In the data rows, the value 128 means zero.
In the table below, every row is followed by its label. The labels come from one hidden rule.
[151 111 193  85 112 171 155 153  97  73 147  57 124 234 104 157 152 139
 129 208 108  28  67 107 133 102 191 136 185 127 116 127 213 149  38  97
 153 102 148  84  91 114 159 148 130 128 150  96] IQ
[107 162 116 142 169  99 127  91 111 187 104 126  89  65  83 101 138 157
 126 158 146 207  78 110 123 147 119 133 138  98 153 133 172 123 187 164
 104 133 112 139 140 139  92 138 114 112  91 151] QK
[104 112 121 102  76 117 136 123 107 134 124 123 183 150 129 113 124 124
 142 123 151 108 182 142 113 123 106 119 133  82 117 131 173 117 143  35
  99 124  90 111 124 113 160 130 127 118 163 144] QK
[118 147 136 104 209 160 114 140  90 140 119 159  13  21 243 126 159 169
 182  89  56 167  56 115 131 147  69 149 138 184 181 100  53 100 104 214
  97 101  68 167 147 108  81 119  94 132  72 125] BM
[166 153 157 169 161 121 120 124 136 176 115 188 100  51 105  96  90 193
 132  61 176 165 187 140 121 164  19 131  98 127 148 106  97 107 142 255
 134 133 111 181 135 136  73  94 132 120  93 139] HI
[ 92  99 127 106  77 140 154 128 150  79 162  52 196 174 155 128 198 124
 102 203 167  37 127 139 124  86 233 120 137 106  82 144 255 149  84  62
 129 118 116  80 125  97 158 156 148 135 252 105] IQ
[187  78  80 144 111  49 110  98 106 182 115 208 172  49  24  94  61 121
  90  28  78 234 251 132 101 125  32 115  65 177  91 128  35  81 202 151
 134 164  14 117 123 178  48 105 113 132  38 147] HI
[115 131 127 103 114 113 129 102  98 144 114 115 131  18 118 129 127 124
 153  80 132 181  68 153 119 115  66 132 130  30 119  98 115 116 137 126
 114 130 115 142 161 128 118 129 119 125  45 157] HI
[145 100 143 185 143 240 109 161 230 109  84 196 244 186 255  42  94 216
 112 109 255 146  86  99 103 180 255 116 151 255 165 163  78 155  80  47
 208 133 241 142 102 137 116  77 173 120 253 122] IQ
[112 147 130 117 157 120 135 130 129  95 138 155  53 116 119 125 155 112
 142 197  48 117  80 141 143 123  62 144 153  63 152 130 175 128 149 166
 131 100 145 136 140 124 135 121 117 126  92 117] QK
[ 65 206 184  47 146 183 144 140 106 106 140  93  30 189 247 152 206  97
 171 191  74  34   0 100 155 109 255 136 166  15 170 135 255 161  25 101
 114  90 167 126 130  73 144 157 132 124 142 108] IQ
[165 111 164 148  91 167 137 157 200 117 132  98 117 215 134 126 130 175
  99 132 194  62  96 170 100 137 150 114 114 244 106 157 119 154  92 116
 176 111 146  79  96 159 155 131 150 140 205 130] IQ
[172  79 100 123  87  70 138 132  79 148 143 114 161 146   0 128 113  57
  81 132  53 100 162 197 128 111   0 108  92 129  84 109  23  70 195 114
 113 171  72  90 133 161 166 159 105 142  96 157] HI
[227  67 108 194 134 110 105 103 117 100 130 152 243 210   0 124  56 184
 127 100 255 228 102 162 108 131  50  97  69 210 135 115  41 108 226 173
 143 141   4 100 119 162 155 150 129 148 165 136] HI
[148 114 156 141 175  99 111 122 122 152 120 156  69  66  66 116 172 120
 164 116  56 142 218 129 126 125 119 133  99 122 112 106  69 124 186 255
 138 130  60 148 136 146 107 114 110 141 110 137] HI
[122 113  99 123 116 109 133 118 120 148 142 133 144  61 147 135 116 134
 150 123 149 225 188 147 125 105 127 120 143  86 139 104 110 112 146 134
 136 147 132 129 129 116 130 135 123 102 121 144] QK
[ 53 247 149  70 218 207 144 139  97 141 130  97   0  74 235 151 174 120
 202 142   0  95   0  53 159  95 181 172 167  80 215 127 186 133  47 236
  90  81 219 170 161  72  90 135 121 122   8  98] IQ
[155 129  78 167 148 163 100 129 238 143  91 163 130  89 152  80  78 175
 124  27 255 181 166  96 112 161  81 120  93 173 186 149  38 115 146  42
 171 179 151 169  97 161  97  92 129 106 130 138] QK
[177  53  66 154  47   6 138 115 143 108 137 122 197 186   0 124  81  74
  81 112 156 135 255 172 112 126  91 106  99 142  53 130  77 140 142  11
 109 153  71  95 122 179 159 152 130 129 203 158] Wp
[ 90  68 114  68  30  84 164  99 153 102 146  97 203 239 127 135 130  63
 131 164 227  80 168 154 116  83 192 116 153  64  94 150 255 161 119   0
 118 145 167 110  92 133 189 150 154 105 184 127] Wp
[135 126  93 146 145 118 136 127 143 141 128 113 114  98  90 123 107 148
 116  96 116 146 179 146 116 143 105 118 100 182  81 110  10 126 161 193
 131 146  48 137 125 170 144 121 132 152 109 143] BM
[ 32 212 179  96 176 255 139 130 170 100 119 133 120 158 255 125 182 171
 165 141 219 137  62  50 138 130 255 152 190  97 196 145 233 179  52  91
 147  88 255 143 110  70 149 108 153  99 115  89] Wp
[109 121 184  92 193 184 117 151 144 112 148 122 125 162 238 136 189 196
 133 129 123  29   0  88 153 146  47 147 131 170 133 131 111 157 118 121
 158 100 177 126 134 106 153 126 109 160 122 100] Qb
[113 155 122 125 123 145 115 136 151 118 125 132  66 110 171 138 154 132
 125 102  59  89  56  98 114 122 115 145 136  90 145 115 156 125 151 225
 132 106 142 143 156 124 115 127 142 130  67 143] HI
[168  97 100 163 136  98 120 118 108 161 143 108  90  43  74 110 148  89
 141 136  42 129 193 154 145 139  23 112 117 142 129  96  65 100 176 255
 119 144  48  88 122 163 102 142  97 139 123 146] HI
[115 120 120  99  91  95 141 112  87 133 136 113  97 145 124 139 144 101
 133 124 143 114 145 125 134  96 139 121 135   7 115 130 122 119 110  36
 122 112 103 101 139 111 142 152 152 129  69 137] BM
[123 138 156 135 157 163 108 149 109  94 147  91 104 191 171 148 142 119
 123 144  85  60  63 131 147 149 141 118 154 242 115 120 121 132 101 160
 111  89 109 102 132 127 135 119  96 145 103 121] Qb
[255  58 103 174 183 193 102 175 200 143 106 193 255  54  95  70  63 158
  66   0 255 195 119 189 109 252 107 122  78 255 124 157   0 123 255 255
 185 134  75 132 103 168  45  61 141 159 144 143] HI
[105 146 135 114  65  61 133 116 118 106 123  80 141 170  76 178 114 103
 129 152  78 115 152 141 117 126 129  97 119  92  83 140 146 109 159 150
 126 137 103 101 132 136 138 139 120 142 176 150] BM
[118 152 127  66  66 132 157 107  94 110 142  89 153 183 167 162 160  74
 139 225 162  78 130 115 142  76 195 120 162  56 105 136 217 136  59 157
 111 140 160 101 142 110 154 145 125 107 160 100] IQ
[ 88 115 176  93  99  72 142 134  95 106 152  96  86 134 190 174 163  99
 155 154  35  55  60  90 145 116 152 149 136 159 131 134 137 141  84 156
  92 117 146 112 138 106 159 151 109 159 174 116] Qb
[113 182  96 126 211 157 119 107 107 152 109 157 130  50 205 105 118 161
 172  83 138 201 183  59 124 142 146 159 139 104 177 135 162 114 145  92
  91 123 169 194 148  97 110 127 139 103  85 134] QK
[134  80 151 134 131 101 131 134 104 101 141 123 137 187   5 124 157 130
  70 126 168  67 136 147 127 135  67 113 110 175  84 135  64 127 140 105
 158 132 113  73 120 123 154 145 103 154 127 130] BM
[ 72 155 134 100  74 114 166 109  79 112 141  71 104 144 145 177 188  69
 151 195 186 108 164 112 148  63 148 131 153  48 137 142 255 155 112  32
  86 116 144 136 128  92 159 155 143 109  85 124] Wp
[119 106 134  84 142 129 153 136 131  97 149 103 144 220 162 140 163 117
 128 159  49  59  80 127 141 103 175 105 142  88  81 141 157 160  82 112
 105 130 100  92 119 104 141 127 116 126 203 123] IQ
[143 168 124 138 149 144 113 139 110 126 119 163  58  62 145 112 114 138
 139  93 160 131  91  97 149 128 125 135 127 178 156 107 147 100 121 167
 118 128 152 126 141 130 119 109 144 123  90 121] HI
[ 80 185 111  69 107  58 160 107 115 118 133 118 177 115  74 146 154  62
 180 150 141 105 159 128 136 107 185 134 140  40 135 129 183 107  83  33
  93 132 118 145 130 110 163 160 127 109 104 138] QK
[ 74 145 110  94  29  89 156  93  83 158 163  69 162 168 133 158 129  68
 176 190 118  95 150 144 121  80 152 135 146  48 104 134 255 115  82  36
  86 112  47 144 131 113 147 169 131 119 102 137] Qb
[144 111 154 154 107 131 141 136 146 105 129 108 149 223 122 120 136 106
  94  98 203 104 154 142 126 109 128 126 114 174 128 125 119 108 105 179
 155 134 142 105 114 135 139 124 124 144 186 134] BM
[ 99 181 166  78 199 192 108 152 107  99 111 106  27 132 243 119 135 144
 158 114  24  68  19 108 143 148 129 148 143 186 159 115 155 135  87 190
 127  94 118 129 151  96 115 124 114 130  87 104] IQ
[152 151 133 169 155 198 119 125 171 124 110 151 161 153 204 104  81 133
 146 127 233 128 213 104 106 114 164 138 155 123 143 139 183 158 109  73
 129 127 168 166 110 101 114 104 148 103 181 146] Wp
[151 126 107 173 119 140  99 136 145 162 117 156 115 116 140  90 112 167
 133 106 130 149  97 127 111 187  37 136 113 157 111 109   0 119 180 214
 137 127 139 146 130 141 115 105 122 132  74 121] HI
[106 161 172  78 142 132 136 154  64 110 132  92  41 127 209 116 122 139
 142 188  38 134 120 138 152 139  44 139 117  99 141  97 138 119 122 176
 102  86  89 123 145 132 126 131 116 152  81  98] BM
[120 118 118 115  72 131 141 120 151 130 140 128 148 164  88 131 134 130
 129 159 127 101 133 115 125 157 190 125 121 139 107 124 198 160  85  26
 126 114 146 108 116 127 135 135 143 114 176 110] IQ
[128 142 144 151 172 183 135 139 157 119 114 142  85 151 149 134 168 173
 142 131  54 185  72  69 124 158 183 141 165  85 163 130 178 107 105 208
 152 129 145 154 132 110 101 124 116 127  94  97] BM
[100 116 151 132 158 134 122 141 180 147 111 132 190 155 169 114 144 174
 151 131 255  87 126  93 138 148 193 124 174 115 135 155 117 167  96  85
 156 133 176 150 105 135 131 129 135 132 181 136] IQ
[141  98  99 167 118 144 137 119 201 118 100 168 176 144 148 109  75 132
  94 116 255 124 235 133 107 141 151 119 131 215 123 154 118 147 140  92
 172 134 183 131 112 153 126 127 145 119 203 131] Wp
[109 124 152 124 205 162 136 137 112 130 115 137 144 140 153 130 146 116
 126 135 152 123  99  90 134 120 182 141 130 168 165 126  83 142 140  73
 131 105 156 137 118 133 113 113 146 123 183 128] Wp
[189  78 113 109  93  79 129  94 105 155 134 172 175 149  59 129 112 100
  93 104 121 153 248 167 104 137 119 105  77  57  84 116  83  85 194 158
 111 177  67 116 151 190  99 121 114 132  79 150] HI
[124 179 142 106 112 131 138 124  72 133 133 115  88 137 191 164 161 130
 126 155 112 110 120 127 144 104 116 154 128 160 138 101  25 114 125 216
 127 118 131 137 145 111 104 143 114 159 149 122] BM
[157 103 118 157 109 156 112 123 120 125 114 101 115 159 104 157 136 135
 113  97  80 114 206 176 134 175  85 113 108 145 116 126  50 118 129 163
 144 142 114 133 131 139 128 117 132 138  89 129] BM
[165 108 168 136 112 182 130 153 158 126 131 108 142 167 193 105 129 187
  99 127 172 169 168 139 141 149 143 120 129 255 123 150  10 159 122  76
 177 116 186  87 108 118 136 112 138 123 188 105] Wp
[150 111 154 108 105 141 127 144 165 113 129 103 158 212 165 121 125 144
 118 159 179  88 113 100 117 166 152 117 116 204 108 156 177 166 122  11
 183 117 208  92  97 124 138 132 157 136 220 137] IQ
[ 57 166  90  85  92  53 159 104  85 144 163 115 136 190 107 180 132  40
 143 189  68  91 117 121 148  77 180 130 176  35 127 113 245 139 105  76
  68 138 154 150 141 114 161 164 131 128  92 126] IQ
[ 87 109 143 118  58  90 143 106 117 114 150  68 235 173  60 148 109  53
 123 139  62  95 230 166 138 104  94 111 144 115 101 145 207 112  89  30
  91 128 122  98 114 144 142 151 138 117  93 134] Qb
[ 74 178 151 101 145 180 133 130 118 106 132 122 145 139 206 152 138 149
 180 166 150  67  56 112 128 126 242 144 164  71 150 129 211 157  93  76
 139 110 186 142 108  94 123 129 131  95 213 108] Wp
[115 125 104 150 102  91 137 106 106 115 134 113 116 162 143 121 120  95
 136 115 202 140 177 125 122 100 215 113 141  92 142 149 144 122 136  78
 109 115 172 126 121 117 141 121 143 102 158 143] QK
Which column or columns does the hidden rule look at? Columns are counted from 0, in order:
33 34 45
Which label does each new row get?
[ 94 107 125 124 143 145 116 121 162 129 127 124 120 134 158 100 103 144
 127 161 183 131 133 113  99 147 122 139 150  82 136 122 110 139 131 138
 137 120 104 145 118 125 140 131 153 119 138 122] >> Wp
[ 91 162  70 149 104  51 150 107 142 163 123 123 191 115 137 112  92  79
 142 147 217 205 227  99 105 119 240 134 122  35 122 139 227 107 128  35
 124 143 172 158 112 122 167 133 146  73 147 133] >> QK
[ 93 129  70 109  95  84 155  89  81 159 131 134 175 102 162 128 110  82
 135 142 162 158 253 123 116  80 148 125 139  72 114 135 255 109 142  69
  84 165 120 146 131 127 153 136 133  99  51 133] >> QK
[121 112 118  67  90  68 158 112  54 126 157  83 119 191  85 158 133  44
  97 147  25 123 134 159 146  82 106 105 116  61  91 113 115 116 156 105
 102 132  96 104 136 140 170 168 131 147 172 150] >> BM
[130 145 141  68 153 133 129 123  86 136 132  91  60 173 118 161 132 109
 136 173  74  81  44 143 146  97 235 147 138 121 145 109 236 157  68 135
 114 109 157 142 136 122 141 140  97 123  97 113] >> IQ
[110 149 192  85 123 156 141 152 152  62 135  57 120 128 110 132 168 143
 131 174 128 116  12  97 120 128 116 116 172 201 113 133 139 155  87  56
 122 114 150  85 112 138 127 127 135 144 186 105] >> IQ
[197  81 124 199 154 161  91 133 187 147 112 177 150 151  61  88  83 172
  89  74 173 155 195 161  93 208  73 122  96 215 112 131   0  85 205 154
 151 143 113 109 124 168 109 105 129 139 158 150] >> HI
[193 121 156 195 120  99 134 152 145 121 108 123 122 160 135 114  97 171
  92  85 158  90  30 135  98 131  89 102 135 220  70 130   0 139 154  57
 151 135 109 122 132 149 100 112 123 152 194 110] >> BM
[ 73 165 114  91 154  99 128 113  30 160 132 103  49  71  21 143 168  64
 163 146   0 165 125 124 168  83  54 122 129  94 150  85 222 117 157 255
  77 130  55 133 150 135 126 159 104 154  27 127] >> BM
[ 74 115 109  88  75  94 147 113 106 104 140  87 131 147  94 140 141  95
 151 163 146  67 136 130 126 100 192 117 130  79  93 135 228 152  98  18
 122 142 139 129 128 102 149 159 148  92 134 124] >> Wp
[112 190 132 146 164 202 120 136 167 175 107 201 112  52 181 107 114 179
 170  74 126 221 180  90 114 148 179 154 130 135 188 112  50 129 147 198
 150 128 202 170 144  91  79 107 129 108  15 114] >> QK
[106 109 102  88  65  39 142 104 121 129 150  77 134 156  72 132 132  83
 134 148 136 120 225 103 130  83 134 122 123  71 110 130 255 118 115 150
 112 136 132 129 143 117 143 142 152 105 123 147] >> QK
[192  78 210 159 182 240  96 173 196 121 104 144 100 190 190 110 110 207
 112  93 150  79   8 137 143 201  46 120 103 255 117 119   4 130 141 206
 199 100 127  99 117 152  91  93 135 157 223  99] >> BM
[138  93 138 166 115  98 107 125 126 122 151 138 191 126  57 122 119 147
  82  97 150 203 135 147 123 121  65 116 101 115  88 114  36 130 139  96
 142 137  53 104 116 146  99 113 117 150 167 135] >> BM
[173  64  98 188  54  61 121 113 119 178 127 131 182 146   0 116  96  88
 108 118 124 160 218 153 117 123  17 117  89 133 121 129  66  87 198 117
 138 157  54 124 135 141 108 110 123 127 109 168] >> HI
[ 95 135 161  88 181 141 124 116 130 126 130 143 114 112 173 137 114 103
 150 110  81 122  34  92 138  82 199 135 150 154 145 146 206 109  86 185
 134 121 164 160 115  83 124 120 135 131 135 116] >> BM
[ 83 184 111  88 100 116 130 137  58 137 125 113 128  90 142 153 119  75
 156 170  34 139  99 120 144  80 157 133 162   2 156 119 159 143 119 181
  93 147 118 147 147 124  92 164 129 116   0 129] >> Wp
[120 105 147 161 132  67 116 136  70 127 144 153  91  91 123 157 158  66
 109 154  34 150 107 141 144  99 112 127 115 154 120 109 108 108 120  91
 140 125  24 102 137 140 111 146 109 159   6 145] >> BM
[116 156 110 127 161 106 130 105 138 172 145 159 112 113  97 126 138 103
 124 129 111 208 167 131 143 107  47 127 150   6 130 119 176 115 160  91
  89 155  99 164 146 122  98 131 122 127  40 131] >> HI
[134 195 110 159 176 191 127 141 128 153 103 168  60  65 235 110 130 156
 165  63  41 178  91  88 135 156  68 136 107 143 172 121 134 110 146 245
 133 121 131 193 147 121  70 117 111 128  31 130] >> HI
[117 128 182 106 141 143 125 135  85 115 128  99  63 185 202 149 161 116
  83 154 122  79 115 142 152 125 124 128 129 135 106 119 156 162  90 206
 123 107 166  99 121 120 157 147 127 144 126 110] >> IQ
[116 101 105 123   6  66 158  82 113 112 149  85 161 150 137 138 127  41
 127 196 252  90 161 143 128  80 241 103 148  48  83 163 255 155  82   0
  92 155 218 115 105  89 192 159 154  93 191 143] >> Wp
[201   2  95 239 119 176  97 154 235 116 112 198 222 160  48  73  48 199
  80  64 185 113 138 162  97 175  90  91  83 225  82 152  22 132 170  89
 203 143 124  84  91 172 139  81 152 134 217 149] >> HI
[ 93 130 127  50 126 186 149 134  90  86 127  86 102 193 145 175 183 148
 145 157  63  83  79 109 151 118 251 142 159  84 138 131 231 151  75  65
 134 102 163 103 133 115 178 129 123 136 123  94] >> IQ
[129 111  96 131 114  87 134 113  82 152 131 124  97 122  27 138 128  55
 114 121 100 150 154 146 122 102  87 128 120  63 105 110 170 102 149  75
  93 164  52 143 145 114 130 161 122 101  83 144] >> QK
[ 61 140 161  89 170 130 147 133  66  84 149 108  87 164 149 179 174  88
 134 203  56  70  62 104 151  78 202 143 152 117 129 107 255 170  57 177
 101 103 131 123 162  84 151 139 120 146 144 112] >> IQ
[141 150 115 150 156 123 122 120 146 121 121 131  99  79 184 135  98 125
 118 173 107 107 140 105 124 143 147 130 104 117 137 123  53 117 126 113
 128 135  80 139 105 120 151 107 145 147  62 124] >> BM
[ 96 124 223  85 114 217 137 156 140  90 135  59 119 210 220 172 192 139
 109 191  88  21  26 117 157 126 198 142 158  88 137 159 226 171  65   0
 109  98 168 111 114 116 160 148 133 116 233  82] >> IQ
